(in the rows, 128 means zero)
Each path is a new rotation, seen through one point. The rows after it are directions, each followed by how far the rotation turns it, in degrees each step (0 if it stays put).
Each turn is a multiple of 5 degrees from 10 to 175, or 0.
Each row of a path follows its step; steps can be skipped.
path 1
step 1: [133 132 120 129 129 124 120 131 139 131 122 121 135 133 123 143 137 128
 132 128 123 126 127 124 117 126 112 124 120 126 120 137 118 131 131 131
 130 120]
step 2: [136 131 126 130 127 130 129 126 139 120 127 131 128 136 137 132 135 121
 138 125 138 124 118 117 120 135 128 122 127 130 132 136 114 133 122 126
 140 129]
step 4: [129 136 121 128 134 134 136 129 137 139 130 121 124 123 118 142 124 117
 128 128 123 111 123 123 124 133 128 125 120 120 126 123 119 131 131 130
 126 125]
step 12: [131 123 127 125 129 125 132 137 135 137 121 115 136 130 125 144 124 120
 125 130 138 126 126 123 119 121 118 128 115 121 122 123 118 128 124 126
 133 130]
step 15: [127 129 129 135 128 135 124 128 130 134 128 119 126 127 129 140 134 123
 131 133 124 119 128 131 119 138 127 122 122 125 139 113 108 134 127 124
 130 130]
step 17: [140 132 114 130 131 122 121 139 130 132 121 121 131 131 116 133 134 129
 123 132 136 125 125 124 125 141 121 128 125 124 120 139 120 128 124 124
 130 122]
step 20: [140 132 119 123 128 124 127 130 130 139 128 123 117 127 131 144 123 124
 133 123 133 119 118 133 126 132 121 125 117 122 124 124 118 138 130 127
 119 127]
step 21: [133 129 123 128 131 138 135 124 143 124 132 119 119 125 125 141 124 125
 132 136 124 123 119 135 118 137 126 131 131 131 133 125 114 129 129 125
 139 132]
step 22: [134 128 119 130 128 133 125 126 128 116 121 124 129 147 118 133 128 129
 124 144 125 123 129 132 121 135 136 126 117 124 121 129 117 130 131 127
 132 129]
step 23: [131 131 124 141 133 127 117 135 140 134 122 123 139 131 122 136 132 122
 123 131 138 126 125 123 128 131 124 120 117 120 130 126 118 141 133 122
 129 127]
Speeds:
[128 128 130 128 127 126 127 126 133 126 131 127 127 127 130 129 125 127
 127 128 131 127 129 127 128 128 130 131 129 132 136 128 130 131 128 124
 129 128] -> 135
[132 127 127 128 126 130 128 127 128 128 129 129 129 129 129 128 127 128
 132 126 127 127 126 126 128 128 125 123 127 129 130 124 133 128 123 129
 126 129] -> 65
[132 124 128 128 128 132 127 129 128 127 127 128 127 125 130 129 131 125
 127 126 132 128 126 128 130 129 125 129 134 131 128 128 124 126 129 128
 127 128] -> 115
[125 126 129 127 127 130 126 127 126 125 129 128 129 128 124 131 127 124
 127 130 126 125 133 125 126 130 128 128 127 130 129 128 128 126 129 133
 125 130] -> 100
path 2
step 1: [129 126 126 115 132 125 120 129 140 126 118 128 124 126 129 136 134 124
 129 135 111 126 137 131 122 128 126 134 121 130 127 121 125 119 124 135
 119 131]
step 5: [133 141 113 124 133 121 130 129 131 128 128 130 130 122 123 130 126 131
 133 133 121 120 137 127 121 128 123 135 143 128 116 127 130 128 132 119
 123 123]
step 8: [137 133 125 121 126 119 136 130 129 133 133 125 138 128 116 124 137 129
 121 138 129 134 136 128 120 122 120 141 138 125 129 121 124 124 130 128
 126 127]
step 9: [120 132 129 130 134 119 126 132 133 122 120 123 127 130 130 137 123 116
 125 126 126 124 135 130 120 136 123 135 136 134 126 126 123 117 122 134
 119 137]
step 12: [129 128 125 127 127 116 124 120 132 132 132 128 133 126 138 137 127 122
 127 137 127 128 135 125 127 138 123 128 141 137 139 122 124 126 114 133
 121 125]
step 13: [138 127 126 129 122 122 127 132 138 135 120 134 135 124 124 137 121 129
 129 131 126 130 132 129 112 129 125 137 128 129 119 126 128 127 142 124
 116 121]
step 17: [128 131 125 123 136 121 125 117 130 123 111 126 133 128 127 127 122 125
 128 126 127 126 137 138 125 141 127 129 139 124 132 131 136 130 124 130
 113 132]
step 18: [132 135 127 129 118 129 123 123 137 133 137 136 128 113 132 128 130 128
 122 145 123 124 133 127 114 129 122 129 136 131 127 129 127 134 123 128
 124 127]
step 21: [130 134 141 132 125 132 131 136 129 131 124 133 138 124 126 119 125 126
 121 131 128 123 137 131 106 127 123 135 138 131 124 129 129 125 130 130
 121 127]
step 22: [127 134 122 125 130 122 126 124 136 129 121 104 128 119 129 128 122 123
 124 137 131 120 137 130 124 129 119 128 125 131 136 129 125 128 125 122
 127 136]
Speeds:
[129 126 126 134 127 129 127 129 128 127 124 130 128 127 127 129 126 126
 127 123 130 128 127 128 130 130 131 130 131 128 125 125 130 129 129 130
 124 127] -> 100
[127 131 131 128 128 128 128 134 125 126 128 124 129 129 127 125 128 124
 127 127 131 128 128 130 127 127 127 127 128 126 126 127 126 125 130 130
 130 131] -> 60
[128 127 129 130 126 127 128 126 127 129 130 126 129 125 127 125 132 125
 127 131 130 131 125 127 130 128 128 129 129 129 133 125 128 131 128 130
 129 126] -> 175
[128 128 123 127 127 128 134 125 127 129 128 123 129 128 124 129 127 131
 128 125 131 127 128 128 129 128 127 131 128 126 129 128 129 127 131 124
 129 131] -> 130
[127 133 129 127 130 130 131 127 126 128 128 131 132 127 128 130 130 128
 122 129 126 126 129 128 131 127 130 131 132 126 126 129 130 128 125 129
 130 128] -> 115
path 3
step 0: [131 138 125 125 127 132 138 124 139 137 126 135 132 143 127 131 113 134
 128 122 131 121 123 110 135 129 135 128 135 122 125 126 127 126 117 135
 130 118]
step 2: [123 123 119 126 122 120 137 130 144 121 131 119 129 122 126 123 122 131
 123 120 119 134 123 125 133 124 139 131 121 128 124 138 116 132 112 121
 121 124]
step 3: [125 123 136 117 120 124 135 132 122 131 130 132 121 124 117 125 119 136
 121 124 133 127 127 109 130 127 131 132 124 129 119 129 123 117 121 138
 114 137]
step 6: [132 128 123 119 120 131 119 139 127 136 124 119 140 128 124 130 110 130
 120 115 138 133 119 122 125 125 131 123 118 130 126 134 126 133 117 122
 128 133]
step 7: [121 124 130 128 137 138 128 127 126 133 130 130 128 118 121 140 125 138
 131 123 133 124 120 123 136 136 120 122 129 124 126 144 132 128 119 128
 119 148]
step 8: [126 118 128 134 127 137 120 129 119 124 123 123 128 107 136 129 116 135
 141 124 120 120 132 125 124 124 136 126 127 118 130 136 128 129 118 123
 124 120]
step 11: [139 129 126 134 132 147 132 137 131 124 130 129 129 128 138 127 132 137
 125 122 124 116 137 130 135 132 134 114 134 124 122 136 137 122 119 122
 125 136]
step 14: [128 128 134 126 128 137 124 142 127 113 132 125 130 121 131 124 141 133
 126 139 117 130 127 128 128 117 132 128 121 125 121 126 135 132 113 142
 121 131]
step 21: [135 116 123 120 120 129 124 143 130 119 133 125 129 148 120 130 124 129
 123 126 130 129 126 123 132 132 132 127 134 133 114 125 124 136 122 124
 138 119]
step 23: [114 117 129 126 122 127 130 130 128 127 126 132 135 127 131 125 126 136
 133 126 123 136 134 137 133 124 148 123 143 117 120 141 129 132 132 121
 134 124]
Speeds:
[126 128 131 127 124 132 128 124 127 127 128 128 126 128 127 130 127 128
 128 132 127 130 128 129 127 127 131 129 129 132 131 125 131 126 126 132
 127 125] -> 70
[129 130 126 127 127 128 127 130 129 125 135 132 127 127 128 127 126 130
 126 127 126 126 124 134 127 127 125 127 128 130 129 129 130 129 128 129
 129 128] -> 145
[126 126 125 128 129 127 127 130 128 127 127 124 133 132 131 131 124 130
 129 127 125 128 126 129 129 125 131 131 128 127 131 128 127 128 127 127
 131 125] -> 170
[128 132 125 128 127 128 125 125 127 128 130 129 131 132 130 127 129 130
 124 129 131 128 132 127 127 130 129 126 130 128 128 126 130 129 126 124
 131 130] -> 65
path 4
step 1: [127 121 131 126 123 120 130 127 129 119 126 125 125 125 134 137 139 137
 126 145 125 130 134 124 137 125 117 117 119 126 126 128 132 135 135 143
 130 118]
step 3: [125 124 136 120 117 133 133 128 125 126 128 127 135 112 129 140 131 136
 129 134 122 127 133 121 120 119 128 128 140 133 131 136 141 125 127 133
 115 129]
step 4: [130 127 126 130 118 132 138 121 130 122 131 129 133 118 134 126 135 124
 121 137 137 135 126 127 125 118 116 130 121 132 127 128 130 107 131 126
 122 141]
step 5: [124 117 113 123 120 126 133 117 129 130 131 130 137 124 126 126 125 129
 131 149 120 129 133 123 119 132 123 125 134 134 132 133 123 121 133 119
 133 125]
step 8: [122 113 129 122 119 120 116 127 129 125 123 131 129 127 141 134 136 120
 115 133 126 135 138 130 138 136 119 124 122 124 124 128 133 127 136 134
 132 127]
step 9: [123 127 116 127 134 123 126 135 124 129 127 139 148 114 130 139 135 130
 119 134 129 131 124 130 127 132 127 122 137 124 130 124 130 132 133 139
 119 124]
step 10: [121 131 138 125 124 128 125 120 123 138 132 129 130 115 136 135 135 121
 125 129 130 139 133 129 118 132 123 125 128 136 135 138 138 126 124 138
 111 130]
step 12: [113 128 120 135 118 120 126 112 126 126 133 127 132 123 131 131 131 126
 128 136 134 129 136 122 126 137 119 127 138 133 136 132 116 124 123 115
 125 126]
step 15: [125 110 132 124 121 124 120 126 123 115 117 128 142 129 126 127 136 124
 120 134 117 124 133 132 137 136 128 130 135 130 121 122 130 128 129 133
 120 129]
step 17: [132 130 133 124 134 127 129 119 129 128 126 123 138 123 126 122 135 124
 135 145 128 137 133 132 121 132 121 120 122 139 130 127 136 125 128 144
 113 130]
Speeds:
[128 128 129 128 126 125 129 131 126 124 125 127 124 126 129 131 128 127
 127 126 127 127 127 129 128 131 129 130 128 126 127 124 129 129 131 128
 129 121] -> 55
[131 129 130 132 128 126 128 127 130 130 129 129 126 123 132 127 130 129
 127 128 129 126 124 125 131 127 125 128 131 129 131 130 128 130 125 130
 129 126] -> 40
[127 131 126 127 131 121 130 127 128 127 126 130 129 128 129 129 128 127
 127 131 127 131 129 124 129 127 127 125 128 128 127 126 124 127 130 128
 133 129] -> 95
[127 124 126 129 129 130 125 126 129 126 129 127 132 131 134 126 125 125
 127 132 127 124 128 128 130 127 128 128 129 126 128 128 127 130 131 126
 129 126] -> 110
[127 128 131 128 130 127 130 125 129 128 126 129 132 123 128 127 123 125
 130 127 129 127 124 128 125 129 126 126 126 130 129 126 131 125 128 125
 126 127] -> 55
[127 124 127 130 129 126 126 129 129 130 125 129 128 131 126 123 128 129
 126 128 126 129 126 127 129 131 128 124 127 127 127 126 133 128 125 130
 129 129] -> 45
path 5
step 2: [133 113 123 130 131 119 133 122 140 115 129 143 133 114 135 127 130 122
 132 136 134 126 122 120 126 120 130 131 131 131 124 131 130 122 131 136
 125 129]
step 5: [120 136 128 126 121 118 118 132 117 118 129 133 126 115 122 124 118 131
 117 122 129 137 133 129 129 118 125 137 139 126 130 128 130 132 116 135
 131 123]
step 8: [129 123 121 134 133 128 127 137 133 116 130 127 114 143 135 112 136 131
 123 126 139 130 127 118 117 122 128 130 136 130 134 132 127 124 134 127
 125 124]
step 9: [125 139 125 123 127 140 129 126 134 134 125 131 128 139 119 133 130 138
 143 119 124 141 135 132 131 121 125 123 122 141 130 134 128 126 127 130
 140 131]
step 10: [117 111 130 132 124 132 114 116 136 127 136 134 122 130 133 124 132 124
 128 121 133 131 127 120 131 122 131 120 126 112 137 127 130 127 132 136
 124 125]
step 12: [123 105 131 124 133 130 129 126 130 126 124 121 131 129 142 135 138 126
 125 117 118 129 132 134 127 131 136 127 113 132 128 128 138 129 126 130
 124 136]
step 13: [128 121 140 125 128 123 122 136 125 129 126 128 120 127 121 136 117 143
 118 133 128 131 122 136 130 134 118 128 135 129 139 119 134 129 137 130
 133 118]
step 16: [121 126 136 139 126 123 129 126 123 125 136 122 130 134 119 127 134 121
 123 133 127 123 127 117 116 126 119 122 128 125 131 127 122 123 142 120
 110 132]
step 19: [137 121 124 123 123 129 130 125 124 133 133 148 132 129 111 134 123 137
 130 131 131 125 131 121 124 137 118 129 122 118 126 130 119 128 125 125
 135 122]
step 22: [128 125 125 125 127 116 128 130 126 127 145 115 128 123 116 120 135 122
 115 132 128 120 125 134 128 144 132 132 123 131 134 138 132 128 122 126
 128 130]
Speeds:
[127 130 125 124 124 126 129 129 127 128 127 128 125 130 126 124 130 125
 129 127 131 128 128 129 127 126 132 128 126 128 128 131 129 129 127 133
 130 125] -> 20
[129 128 128 123 127 128 126 127 128 125 128 127 127 129 128 126 128 130
 128 126 130 131 125 129 127 132 127 127 131 129 126 130 132 131 131 125
 128 133] -> 80
[131 129 123 125 129 125 129 131 130 129 126 127 126 127 130 130 128 126
 127 125 125 132 130 128 128 123 129 130 129 128 126 126 128 124 128 125
 128 130] -> 120
[130 130 128 128 125 126 128 127 125 125 127 123 133 127 130 128 132 129
 126 127 130 128 127 132 128 128 126 129 129 128 130 123 129 126 127 129
 128 126] -> 40
[129 127 130 128 131 123 129 127 128 125 122 125 128 130 127 128 129 129
 132 130 126 127 130 125 126 130 131 129 127 128 126 127 127 130 131 130
 125 128] -> 80
path 6
step 0: [129 138 126 126 135 127 133 113 123 133 124 124 133 129 123 119 130 135
 127 138 127 124 129 112 113 125 127 125 135 129 129 116 135 121 131 121
 126 126]
step 1: [124 136 126 115 124 126 117 133 112 133 125 124 132 131 128 117 130 126
 130 131 136 125 129 110 124 127 130 125 128 131 126 115 134 121 128 134
 123 130]
step 2: [129 136 131 117 120 121 112 129 125 138 137 130 125 120 117 129 122 128
 130 132 125 132 126 114 116 130 128 122 133 127 128 122 130 134 124 139
 128 128]
step 3: [130 129 133 124 127 122 117 115 128 129 137 131 125 142 115 125 124 129
 129 125 130 121 130 116 118 133 124 128 134 134 128 120 130 144 129 125
 134 129]
step 9: [122 138 131 119 133 129 111 126 127 128 125 122 126 124 124 114 119 132
 134 126 140 123 125 124 120 120 130 125 124 134 134 122 133 133 132 136
 139 134]
step 12: [126 135 117 123 130 125 123 112 132 137 124 135 127 125 134 115 131 124
 120 138 140 131 126 124 114 132 123 134 123 128 127 124 137 133 126 130
 129 128]
step 14: [133 135 138 125 125 126 120 125 119 131 141 120 129 123 134 114 124 130
 123 142 131 129 126 112 126 132 132 124 134 129 126 118 133 123 129 124
 129 137]
step 16: [130 128 126 120 124 128 114 132 120 141 128 123 122 144 119 125 132 132
 128 128 128 122 134 114 124 129 123 130 129 138 136 120 136 134 128 138
 133 126]
step 20: [133 125 127 116 115 126 122 123 128 136 122 133 121 114 129 116 119 124
 129 131 128 138 126 111 116 128 127 125 124 126 124 125 133 129 126 130
 124 127]
step 21: [134 127 139 120 124 127 120 115 126 135 131 130 125 133 120 117 114 123
 134 126 130 126 127 114 118 126 129 128 127 132 135 129 132 127 120 116
 135 129]
Speeds:
[129 124 128 124 124 128 131 127 129 126 126 127 126 125 127 127 125 126
 131 123 130 127 129 126 129 126 126 126 127 128 129 132 126 130 130 126
 130 127] -> 25
[124 128 133 128 125 128 128 126 124 129 128 127 127 127 130 130 127 124
 128 128 126 127 128 124 127 123 131 127 126 126 127 127 127 124 126 128
 127 130] -> 55
[130 128 126 125 127 126 125 125 129 130 128 131 127 132 129 129 126 125
 126 127 125 130 130 130 129 125 127 131 132 128 125 132 131 128 127 130
 128 128] -> 80
[126 126 127 126 125 126 130 133 129 130 128 129 130 131 128 127 132 129
 128 127 130 124 129 127 132 126 130 128 127 128 128 127 131 127 124 128
 128 124] -> 120
[127 129 125 128 127 128 128 128 130 131 131 127 127 131 131 131 128 127
 125 129 130 126 123 124 131 130 126 126 129 127 129 130 124 129 128 128
 129 131] -> 35
path 7
step 3: [131 137 127 126 115 116 128 122 138 126 129 135 127 125 129 125 136 130
 135 127 135 123 123 119 137 133 117 121 115 129 126 136 125 125 129 127
 128 124]
step 4: [125 131 130 123 119 129 119 126 128 126 145 136 130 131 129 126 141 124
 134 121 124 138 124 125 137 129 130 124 131 123 130 119 130 129 139 118
 130 134]
step 5: [131 125 120 124 140 126 122 126 123 126 143 133 130 132 128 131 118 129
 133 122 125 115 142 124 132 130 129 128 136 134 133 125 130 133 133 120
 125 134]
step 7: [121 136 120 128 121 131 137 117 131 132 112 131 122 125 125 132 131 125
 126 122 122 126 128 131 136 131 124 141 127 129 116 125 129 130 130 121
 121 125]
step 9: [129 135 138 126 129 128 126 130 138 129 135 122 129 129 124 132 117 121
 138 136 132 128 127 124 131 145 128 133 132 125 145 127 133 132 123 127
 122 128]
step 13: [115 131 124 130 139 124 135 132 121 130 128 128 133 134 125 131 137 115
 136 133 125 130 130 131 123 129 117 127 122 122 139 122 135 137 135 125
 125 130]
step 17: [133 123 127 121 132 138 118 134 137 137 135 129 131 135 121 125 132 119
 124 134 125 120 125 136 127 130 127 129 123 125 124 136 142 135 137 123
 131 134]
step 19: [115 126 125 123 127 120 129 133 125 127 123 125 130 122 129 127 121 131
 133 121 137 137 134 127 120 137 125 135 121 131 118 132 127 117 139 136
 122 134]
step 20: [134 123 132 124 117 133 132 126 118 129 124 131 128 121 132 140 132 125
 131 124 134 130 127 132 131 130 117 114 124 126 116 138 119 125 136 123
 123 128]
step 21: [137 133 131 125 122 122 121 120 126 130 135 134 131 125 126 131 140 137
 132 135 130 127 137 134 137 136 118 125 129 119 135 134 133 133 134 127
 138 123]
Speeds:
[130 131 129 132 131 123 125 130 128 128 125 126 128 128 130 129 129 131
 130 125 131 126 128 126 126 126 130 128 127 126 127 128 131 130 131 128
 127 127] -> 135
[128 131 127 126 127 131 125 128 130 128 128 124 129 124 131 130 128 130
 132 130 129 131 129 128 129 128 125 127 126 124 130 127 125 129 126 128
 126 123] -> 60
[127 125 129 129 131 127 130 131 127 130 126 123 128 128 129 126 131 124
 125 134 127 127 127 127 125 128 129 127 126 126 128 126 126 130 127 131
 127 129] -> 20
[126 127 124 127 126 125 129 128 125 125 131 129 128 127 128 128 130 130
 128 128 126 124 125 126 129 123 124 127 131 127 131 125 127 131 130 129
 129 127] -> 40
[129 124 128 131 127 131 127 126 125 128 124 126 127 129 129 127 127 128
 127 129 131 128 130 124 130 128 126 130 132 130 126 130 124 128 131 131
 128 126] -> 80
[130 126 129 129 130 128 129 129 128 128 132 128 130 126 130 128 124 125
 126 129 128 124 128 127 128 128 126 125 130 126 123 132 131 127 125 126
 129 123] -> 120
[130 131 129 129 127 130 132 127 124 129 129 127 129 124 131 127 126 129
 132 129 124 124 127 127 129 131 132 130 126 130 128 128 127 130 130 128
 129 128] -> 160
[128 129 128 131 132 130 128 126 133 127 128 131 124 127 127 125 130 126
 130 129 127 130 125 128 131 128 127 126 127 128 129 129 130 131 132 129
 132 126] -> 80
path 8
step 3: [143 126 129 125 139 131 123 136 134 132 133 136 122 127 124 125 121 133
 131 131 122 138 119 125 134 127 117 126 134 122 135 129 128 122 135 124
 124 138]
step 4: [115 129 129 123 127 118 123 130 130 126 138 131 133 118 120 128 132 144
 126 129 135 129 121 128 119 121 127 137 133 123 129 132 131 128 122 128
 138 121]
step 6: [138 124 129 136 117 125 127 116 131 126 118 133 122 130 128 129 127 114
 117 130 131 126 124 130 137 137 125 125 127 126 129 126 129 128 128 113
 123 131]
step 9: [121 128 118 132 128 135 128 136 119 127 123 128 122 122 127 132 117 131
 132 119 114 127 136 130 137 129 126 119 128 124 128 135 126 124 138 115
 128 125]
step 11: [131 130 126 130 138 127 125 124 122 132 136 131 132 131 132 131 135 117
 134 126 142 129 127 121 126 123 134 137 123 129 129 128 146 127 127 143
 126 126]
step 12: [129 140 126 127 127 122 129 131 134 122 133 133 138 141 129 131 123 126
 128 134 130 127 128 119 132 133 117 126 123 121 143 133 119 127 141 126
 124 129]
step 13: [124 135 128 128 128 132 127 132 135 114 120 123 125 118 113 125 138 135
 123 127 127 122 122 132 127 131 125 128 136 121 124 117 118 130 129 119
 130 125]
step 18: [133 137 109 129 124 123 134 131 128 133 131 119 120 127 135 140 125 120
 131 130 127 136 137 127 135 129 138 127 129 123 127 130 126 126 131 126
 117 127]
step 19: [126 131 123 132 117 133 119 129 124 134 117 133 131 126 129 123 135 127
 134 132 137 135 126 133 130 133 113 131 130 125 131 125 125 130 122 121
 126 145]
step 20: [121 133 141 128 138 139 119 129 132 121 131 137 129 124 135 120 133 128
 130 129 127 135 126 122 121 125 129 134 120 137 124 122 131 136 133 132
 136 124]
Speeds:
[129 130 130 132 124 131 128 127 127 131 128 129 128 131 124 130 125 129
 126 132 131 129 122 130 124 127 128 125 129 130 128 128 127 128 128 129
 128 128] -> 160
[124 124 128 127 129 129 129 129 126 128 125 128 126 130 129 129 130 131
 125 129 127 128 124 129 126 126 128 133 128 125 130 123 128 129 128 125
 128 131] -> 115
[131 124 130 130 127 129 128 127 130 129 125 124 128 128 125 128 127 131
 124 127 128 128 133 129 127 131 129 129 123 126 130 129 128 128 128 131
 130 127] -> 45
[128 123 131 124 131 131 128 126 127 133 126 128 128 126 129 128 127 131
 130 129 126 125 130 128 126 125 129 124 131 130 128 129 128 126 132 127
 128 127] -> 55
[131 128 127 125 127 128 128 129 128 129 128 127 129 131 130 127 128 129
 132 129 129 127 127 130 125 128 127 128 126 125 123 125 131 131 128 127
 133 124] -> 115
[127 131 133 127 128 128 128 130 130 130 127 129 128 125 128 128 129 130
 126 125 126 128 125 125 127 133 129 125 130 126 126 127 133 131 127 127
 127 130] -> 110
[129 129 128 128 123 129 131 130 128 128 128 127 131 128 124 130 128 126
 128 128 123 128 132 128 128 126 131 131 133 127 128 128 130 130 128 125
 130 128] -> 85
